In the data rows, 128 means zero.
Some points:
[124 158 191 119 123 112 100 107 165  73  83 130  81  82 149 114 157 100 172 109 144 131 150 118 143 126 164 124 164 121  96 152 168 101 134 107  68 208 110 105  96 105 106 161 108 118  80 114 137 105 161 112  96 105  43 116 141 144 192 144 158 110 134  71]
[104 136 138 100 165 160  99 130  85 126 110 100 147 114 163  88  99 115 134 146 125  78 150 125  91 136 102 115 138 173  69 184 170 101  92 126 148  82 137  73  87 154 196 173 101 182 116  83 167 179 141 177 131 103 113 128 125 142  90 108 128 150 147 151]
[ 86 147 113 154 100 153 167  48 143 128 123 142 142 175 162  87 146 100  69 163 114 184 122 150 104 152 122 108 180  79 176 136 135 130 164 123 117 127  61 105 172 116 149 135 124 152 127 168 107 125 106 138  94 130  59 131 144 129  67 109  76 170 130 159]
[176 124 103  81  95 154 192 149 137 161  61 145 109 101 102 135  78 101 145 153 146  98 141  49 144 152 131 135 102  54 136 141 128 154 133 132 116 138 133 156 130 137 108 115  57 144 157 167 116 152 110 157  62  46 152 122 105 138 120 108 122 151 163 140]
[165 124 115 116 170 159  97 130 127  87 136 195 121  86 135 166 156 112 111 150  74 143 135  98 171 139 108 167 163 127 113  80  90  92  80 119 126  89 105  86 171  93 106  98 217 140 141 161 138 171 149 109 100 120 125 129  74 166  93 165 136 144 137 104]
[123 108 165 125 144 135  99  88 117 169 147  88 145 106  90 160 159  57  67 115 171 141 116 140 136 161  78  80  66 102 118 110 126  58 134  91 172 129  96 155  71 117 119  91 118 139  83 180 117 112 117 133 134 102 145 194 133  83 128 161 149 139 154 117]
[ 87 100 104  37 130 120  55 154 101 160 139 135  76 155 122 172 165 118 126 193 120 133 132 151 134 161 140 171 158  72 129 145 135 143 132 148 141 187 176 167 100  96 117 181 174 144  98 120 120 155 156 112 123 159 166 148 168 171 138 102 123 140 114 125]
[ 94 111 108 185 149 109 124 126 124 145 128 192 107  91 148 134  61 137 101 117 171 114  89 165 107 159 106 160 136 131 196 102 120 112 134 109 184 162 146  98 129 177 181 125 144 145 106 102  80 121 123 137 114 126 112  80  56 109 173 144 146 103 151 115]
[ 90 117 173 156 104 144 127 145 133  84  81 129  72 137  80  77 118 170 115 119 118 156  78 130 201 163 173 126 120 216 121 150 138 145 135  88 184 140 166 139 115 145 173  75 163 119 165 223 150 157 114 141 152 109 137 129 147 143 133  82 139 142 119 149]
[162  72 107 132  96 110 134 128 132 124  79 122 131  92  97 175 169 143 158 123 119  99 128 148 159  90  69 104 169  97 103 139 122 165 118 134 200 139 144  81 154 152 146 155  92 146 125 170 139  99 149  69 180 139  87 135 130  83  76 125 134  51  83 157]
[129 106 145 102  88  99 105 168 119 212 166 123 130 114 197 164 161 121 158 116 195 159 102  83 117 110 114 158 121 146  80  90 111 112 141 102 149 126 117  93 139 177 147 132 144  89 168 149 181 110  93  78  96  95  78 132 178 143 140 158  85 158 117 125]
[180 150 110 121 126 148 183 164 134 133 135 171  92 177 119 143 108 138 131 128 140 122 140 193 107 184 165  89 185 173 106  79 122  64 121 158 117 108 119 130 109 130 107 129  70 204 108 128 135 118 111  37 117 140 155 152 182 128 130 176 161 159 123 129]
[137 126 132 104 133 166 115 120 131 153 163 117 120 130 179  68 118  96  87 168  71 163 101 172  94  82 153 104 127 121  68  97 120 147  75 193 124 144 163 136 116 164 118  88 115 105 163 147  85 116 131 158 126  99 119  62 119  69 161 101 143 118  91  84]
[123 152 113  93  64 143 113 138 147 113 122  72 123  78 153 121 153 188  77 129 116  79 181  92 141 107 117 157 116 116 179 129 116 117 151 108 145 127  87  85  90 108 180 131 145 100 153 131 145 112  75  84  94 184 200 151 116  74 142  79 161 100 107  93]
[138 171 118 123 133  92 116 164 121 105 135 130 196 157  78 110 133 162 102 109 116 176 144 124 137 150 118 155 121  94 171  99 140 142  57 115 126 166 110 115 120 146 161 114  85 171 180  78 126 172 121 161 179 102 138 146 170 131 211 131 104 100 138 102]
[101 117  82 118 162 119 152  86 110 126 188 122 129 139 133 122  89 194 116 155 179 181 125  90 150 124 181 150 175 120  87 142 133 141 157 112  98  79 139  99 115  98 123 112  71 111 156 130 147  80 198 139 178 124 135 183  64 107 132 149 165 136 138 147]
[164 111  89 143 137 124 115 121 148 168 115  89 121 202 143 125 145 127 122 118 142 126 114  83 159  96  86  49  97 160 138 135 170 144 137 117  95 123 131  92 169 148  80 159 179 182  96 121 102 127 139 155 138 106 178  88  89 163 173 112 190 134  75 137]
[122 115 123  56 152 100 156 128  30 103 184 123 113 105 114 101  86 109 127  96  85 116 162 127 160  84 146 114 137 126 189 131 154 101 166  96  61 153 153 131 144 161 114  71 135 148 125 109  96  90 114 101 157 138 115 123 109 162 125  64  65  86 109 143]
[134 109  98 190 134 102  99 114 135  81 102 116 149  99 150 163  81 114 132 102 127 183  78 111 114 146 115 161 138 140  63 125 160 123 114 164 117 114 120 207 169 142 150 103 109 169  86  80 142 103 111 151  73 163 167 179 122 124 115  59 110 136  86 111]
[147 111 122 161 125 159 117 125  87  97 111 100 146 152 130 108 153 160 132 158  62 165  66 141 131 120 155 130  16 110 168 140  94 107 136 125 109 119 180 121 112 138 160 171  88 103 106 100 165  95 114  55  87 110 128 148 101 187 113 186 129 113 140 115]
[180 126 153 135  38 177 124 157  95 146 117 104 120 155 115 151  79 144 138  95  71 172 136 121  68 143 134  82 165 127 140 137 164 107  92  86 138 122  80 198 130 134 161 139 186  73 132 105 137 130 199 127 141 136 130 116 106  94 106 152 156 148 181 164]
[113 115 129 125 121  75 152 106 103  79 153 121 116 103 125 129 138  90 107 130 127  71 125 128 114 150 189  95 101 131 112 200  97 178 114 210 138 157  82 136 178  97 139 117 186 167 222  88 105  88 120 111 141 116 118 146 116 134 169 187 130 133 131 120]
[ 91  79  91 131 139 126 147 147 151 122 149  52 127 116  85 100 110  93 137 107 121 109 127  93 142 125  97 132 108 133 116  41 102 177 176 145  92 160 130 137 132  63 150  91 137 131  85  75 114 204 142  64 170 123  72  88 157 120 118  95 155 129 187 126]
[111 163 154  45 130 121 107  99 115 128 100 131 168 110 119 116 162 135 199  87 134 134 126 117 144 105 173 145 101 130 157  95  92 135 157 165 153  56 146 130 164 135 157 106 111 138 121 103  29 103 159 188 109 178 120  95 167 146 110 124 186 124 141 147]
[158 126 172 127 103 141 187 113 121 130  68 113  93  91 161 129 178 147  82 114 163 145 193 176 104  63  97 147 152 155 107 140  84 149 139 100 109 133 183 185 128 108 181 137 129 135 117 132 128 143  96 157 170 152 175 112  80 147 138 204  86 167 112 157]
[150 140 123 165 152 161 176  86 136 171 138 143 134 135 107 110  71 106 151  95 119 118 132 172  91  49 112 204  86 143 139 170  90 118  77 165 114 131  99 113 125 126 101 144 151 123 139 179 148 120 169 133 114 159 108 160 177 140 171  96 164 129 162 179]
[102 122 122 171 101 120 130  97 192 127 178 132 173  93 123 112 153 123 136 114  85  65 161 118  89 180 120 152 134 149 126 126 187 138  95 106 137 134 129 143 112 169  80 156  79  83 124 173  56 171 137 101 140 144 124 158 132 206 124 160 109 153  78 141]
[ 77 122 156 158 135 157 116 171 142  98 109 116 133 195 118 192 141 117 110 167 174 121 209 114  86 174 141 181  95 124  89 145  58 116 109 119 100  73  95 156 113 174  81 126 130 115 112 133 128  84  95 104 168 138  60  90  96 160 127  69 139 116  96 145]
[ 94 137 195  96 145 153 144 138 159  99 176 100 101 161 133 174 128 174 166  90 158  85  82 146  88 122 108 151 117 129 172  95 133 154 110 119  86 152 111 112 156 127 114 117 132 131 120 144 165 160 170 140 130  92 165 151 116  71  61 151  83 129  62  86]
[154 178 143 168 142 116 103 126 144 167 146 136 151 168 202 134 136 168 112  91 137  75 120 124 176 122 149 123 155 136 128 147  98 102 108 162 144 118 140 177 149  58 124 153  99  95 114 148  95 120 115 110 156  47 143 152 117 138  96  80  91  97 190  98]
[112 168  80 134 120 142  48 177 183 197  95 152 164 102  60  75 165 114 138 157 168 118 122 180 133 137 147 121 106 153 130 129 153 101 134 154  85 133 112 125 166 108 103  96 148 110 117 102 179  99 148 129 123 138 151 118  86 102 119 148  74 136 135 183]
[173 108 102 170 193 115 127 147 149 145  86 118 137 171 133 153 111  89 161 114 115 157 184  96  98 151 140 126 146 174 173 167 172 117 145 143 146 125 187  89  88  41 159  92 132  74 166 126 107 116 130 158 130 131 134 113 144 114 127 153 100 147  78  96]
[129 102 157 189 121 146  99 174 141 149 133 146  95 116 168 125 120 154 145 143  58 104 104 110 183 134 149 129 116  71 130 154 131 112 166 117  91 101 110 123 122 127  71 118 129 167 110 107 122 152  80 207 146 163 130 150 196  65 119 207 130  89 150 172]
[143 131 180 126 114 121 149  97 100 110 130 150 150 190  89 111 151  88 107 147 140 108  94  91 149 138  86 161 160 169 103 135 125 140 162 114 150 189 171 110 197 141  81 170  87  84 173  72 156 145  90 146 107 200 150 131 127  87 141 116 141 123 157 124]
[118 206 122 121 138  76 176 143  80 131  95 173 193 100 117  88 123 141 153 162 140 116  76 116  90 139  74 101 165 115 139 129  94 124 180 166  97 113 156 151  68 140 102 158 195  97 118 150 147 137 118 112 172  98 133 126 156 127 106 126 173  99 108 107]
[148 161 105 152 157 130 118 106 121 100 172 149 140 128 140 176 157 140 172 127 153 151 105 126 110  93 132  89 116 125 121 147 137 188 132  91 177 155  74 149  55 132  84  79 103 137 117 108 117 125 155 127 101 160 177  37 123 155 125 112  73 140 181 169]
[112 140 117 123 147  93  85  82 129 101 158 157 101 122  67 153  62 171 135 131 128 130 171 171 144  66 134  68 105 122 118  83 141 181 165 119 162  61 126 127 129 125 107 183 133  89 132 117 139 173  58 146 104 112  99 139 126 102 156 128 124 161  96 111]
[112  75 115 113 140  85 209 163 176 116 153 129 118 119 155 104 144 104 135 126 137 135 139 173 157 130 137  98 105  99 157 118 154 129  93 118 145  91 139 130 147 155 129 164 155 103 105 143 197  98 150 195 112 178 125 107 165 161  99  96 127 104 165  66]
There is one direction along which these points spread out most. Take the direction at right angles to it along which they spread out most. Go by this last direction. How far along it is each point below, from 0 to 99? The average is 50, and the first point in the table lies past the average. One standard deviation of the points above along it is 16.
[104 136 138 100 165 160  99 130  85 126 110 100 147 114 163  88  99 115 134 146 125  78 150 125  91 136 102 115 138 173  69 184 170 101  92 126 148  82 137  73  87 154 196 173 101 182 116  83 167 179 141 177 131 103 113 128 125 142  90 108 128 150 147 151] : 37
[134 109  98 190 134 102  99 114 135  81 102 116 149  99 150 163  81 114 132 102 127 183  78 111 114 146 115 161 138 140  63 125 160 123 114 164 117 114 120 207 169 142 150 103 109 169  86  80 142 103 111 151  73 163 167 179 122 124 115  59 110 136  86 111] : 28
[148 161 105 152 157 130 118 106 121 100 172 149 140 128 140 176 157 140 172 127 153 151 105 126 110  93 132  89 116 125 121 147 137 188 132  91 177 155  74 149  55 132  84  79 103 137 117 108 117 125 155 127 101 160 177  37 123 155 125 112  73 140 181 169] : 26
[143 131 180 126 114 121 149  97 100 110 130 150 150 190  89 111 151  88 107 147 140 108  94  91 149 138  86 161 160 169 103 135 125 140 162 114 150 189 171 110 197 141  81 170  87  84 173  72 156 145  90 146 107 200 150 131 127  87 141 116 141 123 157 124] : 61
[129 102 157 189 121 146  99 174 141 149 133 146  95 116 168 125 120 154 145 143  58 104 104 110 183 134 149 129 116  71 130 154 131 112 166 117  91 101 110 123 122 127  71 118 129 167 110 107 122 152  80 207 146 163 130 150 196  65 119 207 130  89 150 172] : 46
[173 108 102 170 193 115 127 147 149 145  86 118 137 171 133 153 111  89 161 114 115 157 184  96  98 151 140 126 146 174 173 167 172 117 145 143 146 125 187  89  88  41 159  92 132  74 166 126 107 116 130 158 130 131 134 113 144 114 127 153 100 147  78  96] : 34
[123 108 165 125 144 135  99  88 117 169 147  88 145 106  90 160 159  57  67 115 171 141 116 140 136 161  78  80  66 102 118 110 126  58 134  91 172 129  96 155  71 117 119  91 118 139  83 180 117 112 117 133 134 102 145 194 133  83 128 161 149 139 154 117] : 56
[164 111  89 143 137 124 115 121 148 168 115  89 121 202 143 125 145 127 122 118 142 126 114  83 159  96  86  49  97 160 138 135 170 144 137 117  95 123 131  92 169 148  80 159 179 182  96 121 102 127 139 155 138 106 178  88  89 163 173 112 190 134  75 137] : 40
[ 87 100 104  37 130 120  55 154 101 160 139 135  76 155 122 172 165 118 126 193 120 133 132 151 134 161 140 171 158  72 129 145 135 143 132 148 141 187 176 167 100  96 117 181 174 144  98 120 120 155 156 112 123 159 166 148 168 171 138 102 123 140 114 125] : 72
[112 168  80 134 120 142  48 177 183 197  95 152 164 102  60  75 165 114 138 157 168 118 122 180 133 137 147 121 106 153 130 129 153 101 134 154  85 133 112 125 166 108 103  96 148 110 117 102 179  99 148 129 123 138 151 118  86 102 119 148  74 136 135 183] : 39
[129 106 145 102  88  99 105 168 119 212 166 123 130 114 197 164 161 121 158 116 195 159 102  83 117 110 114 158 121 146  80  90 111 112 141 102 149 126 117  93 139 177 147 132 144  89 168 149 181 110  93  78  96  95  78 132 178 143 140 158  85 158 117 125] : 78
[122 115 123  56 152 100 156 128  30 103 184 123 113 105 114 101  86 109 127  96  85 116 162 127 160  84 146 114 137 126 189 131 154 101 166  96  61 153 153 131 144 161 114  71 135 148 125 109  96  90 114 101 157 138 115 123 109 162 125  64  65  86 109 143] : 56
[180 126 153 135  38 177 124 157  95 146 117 104 120 155 115 151  79 144 138  95  71 172 136 121  68 143 134  82 165 127 140 137 164 107  92  86 138 122  80 198 130 134 161 139 186  73 132 105 137 130 199 127 141 136 130 116 106  94 106 152 156 148 181 164] : 27
[102 122 122 171 101 120 130  97 192 127 178 132 173  93 123 112 153 123 136 114  85  65 161 118  89 180 120 152 134 149 126 126 187 138  95 106 137 134 129 143 112 169  80 156  79  83 124 173  56 171 137 101 140 144 124 158 132 206 124 160 109 153  78 141] : 49
